In the data rows, 128 means zero.
Some points:
[121 125 155  65 133 106 157  97 248  69 110 131  82 134 141 104 176 104
 134 134 124 112  90 142 116 118  78 158 113 157 139 136 135  92 128 135
 163 149 110 123 121 127 138  84  83 164 110 115 143 158  97 118 129 169
 158 131 134 160 134]
[118 162 147 192 125 133  95 118  86 120  83 129  93 116 160 118 108 147
 140 165 117  60 119 103 161 155  83 128 108 190 129 157 148 175 112 145
 111 158 171 107 111 127 136  92 187 119 146 103 108 111 175  78 135 129
 106   0 135 159 161]
[118 160 148 152 148 123 140  93 103 119 144 118  92  98 153 165 142 149
 129  48 204 222 121 136 151 139 117 117 128 128 105 133  89 113 178 135
 158 104 198 106 119 134 178 122 124 154 111 140 135 162 117 213 100  99
 144 123 127 129 132]
[135 117 121 117 104 113 112 100  90 124 102 134 200 100 100 128  91 138
 144 151 135 185 126 255 152  82 122 131  81 144 153 125 148 118 105 153
 135 150 145 146 153 112 112 128  69 145 108 137  97 123  98  89  98 102
 114 110 133 164  73]
[154 164 135 102 158 188 122  99 171  87 137 114 139 175  89 199 168 185
 109 141 112 121 116 140 157 134 169  90  96 107 145  92 121  86 130 109
 150 135 121 161 115 157 117 169 160 101 175 103 159  98 112 133 114  94
 163  99 169 167 109]
[134 181 114 154 136 112 153  93 136 127 135 177 187 120 178 120 146 135
  95 177 115 133 110 108 110 111 128 171 125 117  49 142 143 119 122  83
  82  84 111 161 139 110 165 148 124 159 107  97 108  72  95 126  76 171
 134 118 140  29 106]
[122 111 119 149 107 162 114 105 139 140 138 111  90 115 128 169 198 112
 116 129  95 189 150 130 136 117 208 144 135 230 138 122 192  93 133 131
 115  94  90  80  78 146 123 140  87 132 136 103 114 179 157  99 158 128
 101 141  74 105 113]
[164 128  85 137 121 126 139 136 100 205 165 142 130 171 151 119 113 119
 110 149 172 144 154  85 110 137  76 145 111 129 167 112 136  68 131 136
 255 151  96 159  92 142 125 117 190 202 118  94 105 118 137 112 157 117
 131 152 114 113 123]
[146  79 105 122 112  91 102 169 146 115 117 125 112 107 135 160 103 111
 122  91 142 134 145 112 153 150 147 153  99  82  64 137 126  86 135 103
 160  70 110 124 122 115  79 121 156   0  72 156  99 146  61  89 120 135
 133  71 124 128 145]
[151 113  90 152 113 129 119 141 130 107 100 145  69 121  80 148 141  66
 117 171 144  66 141 181 118 145 111  84 210 105  68 140  93 109 136 116
 117 111 169 144 110 110 130 177 119 174 143 134 147 139 130  87 170 126
 141 170 130 145 136]
[125 105 143 129 150 179  98 132 130 114 127 149 150  97 160  81 131 130
 127  87 190  90 141  85 137  53 143 141 194 126 178 110 113 164 133 138
 123 108 106 188 119 126 127 121 121 111 218 159  82 148  89 102 108 126
 151 131 108  97  97]
[112 131 189 143 108 174 138 156  79 127  65 142 129 114  97 105 111  97
 135 110  84 146 157  82 148 184 143 141 119  70 136  79 161 150 137 129
  97 161 111 105 138   7 144  95 156 156 150 113 162 110 125 152  59 102
 114 176 111 143 148]
[103 133 112  53 111 120 119 102 100 134 158 104 128 107 119 140 125 130
 113 155 145  46 135 104  88 104 170 111 118 166 122 130 157 132  86 154
 117 148 144 126 246 104 171  94 170 117  94 156 152 144 111 169 169  61
  84 126 111  95 131]
[118 110 144 124  84 155 139 158 101 136 153 132 152 104 164 231 106 168
 164  77 111  76 113 123  66 115 123 180 111  79 111 159 131 178 145  89
 128 117 133  95 120 138 134 117  89 127 169 120 137  99 181 115 167 112
  97 198 157 160 179]
[153 118  97 204 168 124 120 199 120 124 102 118  97 152 109 119 127 155
  79 114  91 130 126 141  99  75 115 118 112 122 146 128 110 165 106 113
 109 255  93 136 123 164 129 112 106 106  95 138 144 162 105 168 136 112
 126 148 162  97 115]
[ 80 108 106  65 131 154 144 173 115 127  95 108 122 110 119  80  85  85
 140 133 152 203 121  86 142 134  90 126 132 155  87 158 141 149  49 150
  76 106 126 123 108 203 111 150 145 115 166 117 171  80 122 179 154 122
  97 145 162 150 144]
[ 52 111 138 113 107  92 187 126 145 160 169 183 137 203 118 113 122 140
 175 148 116 118 158 138 131 180 136 109 155 125 164 158 119 162 199 101
 108 144 107 129 128 153 124 135 118 134  95 149 122 185 111 108 111 103
 136 101 210 117 102]
[154 137  80 103 167 110 147  98 128 143 160 142 153 120  94 168  57 126
 170 112  88 129  85 137 176 114 148 103 125 142 180  89  32 112 128 118
 102 110 115 145 124  87 127 108 138 127 126 136 143 161 155 157 154 255
 155 122  99 110 112]
[ 83 137 211 156 131 148 109 118 124 144 140  70 155 123 140  44 124 197
 159 151  90 105 141  93 123 141 132  97 140  69 104 181 139  87  71 149
 153 133 190 127 113 132 104 148 123 102 115 139 132 155 179 121 131 149
 116 166  98 109 119]
[165 108 114 173 116  74 110  63 139 116 158 125 179 136 113  80 179  65
 130 121 124 120 132 131 115 155 148 123 123  90 168  97 123 168 168 140
 102 119 124 100 121 194 126 116 114 123  94 130 131  27 129 158 176 127
 162 128  66 167 144]
[180 150 134  84 158  73 124 212 160 151 130  90  91 165 140  99 135 130
  79 123 136 158 109 174  98 145 102 117 153 155 134 103 132 160 157 161
 123  81 117 104 188  99  91 195 109 127 141 149  98 108 200 116  64 133
 125 131 126 145 164]
Along one direction, these points spread out more than along any other. Take the direction at right angles to it along which they spread out most. Go by this last direction. How far along it is each point below, from 0 to 99? 50 is the average, and the first point above lies past it. One standard deviation of the points above along it is 16.
[135 117 121 117 104 113 112 100  90 124 102 134 200 100 100 128  91 138
 144 151 135 185 126 255 152  82 122 131  81 144 153 125 148 118 105 153
 135 150 145 146 153 112 112 128  69 145 108 137  97 123  98  89  98 102
 114 110 133 164  73] 44
[121 125 155  65 133 106 157  97 248  69 110 131  82 134 141 104 176 104
 134 134 124 112  90 142 116 118  78 158 113 157 139 136 135  92 128 135
 163 149 110 123 121 127 138  84  83 164 110 115 143 158  97 118 129 169
 158 131 134 160 134] 59
[112 131 189 143 108 174 138 156  79 127  65 142 129 114  97 105 111  97
 135 110  84 146 157  82 148 184 143 141 119  70 136  79 161 150 137 129
  97 161 111 105 138   7 144  95 156 156 150 113 162 110 125 152  59 102
 114 176 111 143 148] 48
[ 80 108 106  65 131 154 144 173 115 127  95 108 122 110 119  80  85  85
 140 133 152 203 121  86 142 134  90 126 132 155  87 158 141 149  49 150
  76 106 126 123 108 203 111 150 145 115 166 117 171  80 122 179 154 122
  97 145 162 150 144] 75
[164 128  85 137 121 126 139 136 100 205 165 142 130 171 151 119 113 119
 110 149 172 144 154  85 110 137  76 145 111 129 167 112 136  68 131 136
 255 151  96 159  92 142 125 117 190 202 118  94 105 118 137 112 157 117
 131 152 114 113 123] 38
[154 137  80 103 167 110 147  98 128 143 160 142 153 120  94 168  57 126
 170 112  88 129  85 137 176 114 148 103 125 142 180  89  32 112 128 118
 102 110 115 145 124  87 127 108 138 127 126 136 143 161 155 157 154 255
 155 122  99 110 112] 26
[118 110 144 124  84 155 139 158 101 136 153 132 152 104 164 231 106 168
 164  77 111  76 113 123  66 115 123 180 111  79 111 159 131 178 145  89
 128 117 133  95 120 138 134 117  89 127 169 120 137  99 181 115 167 112
  97 198 157 160 179] 58
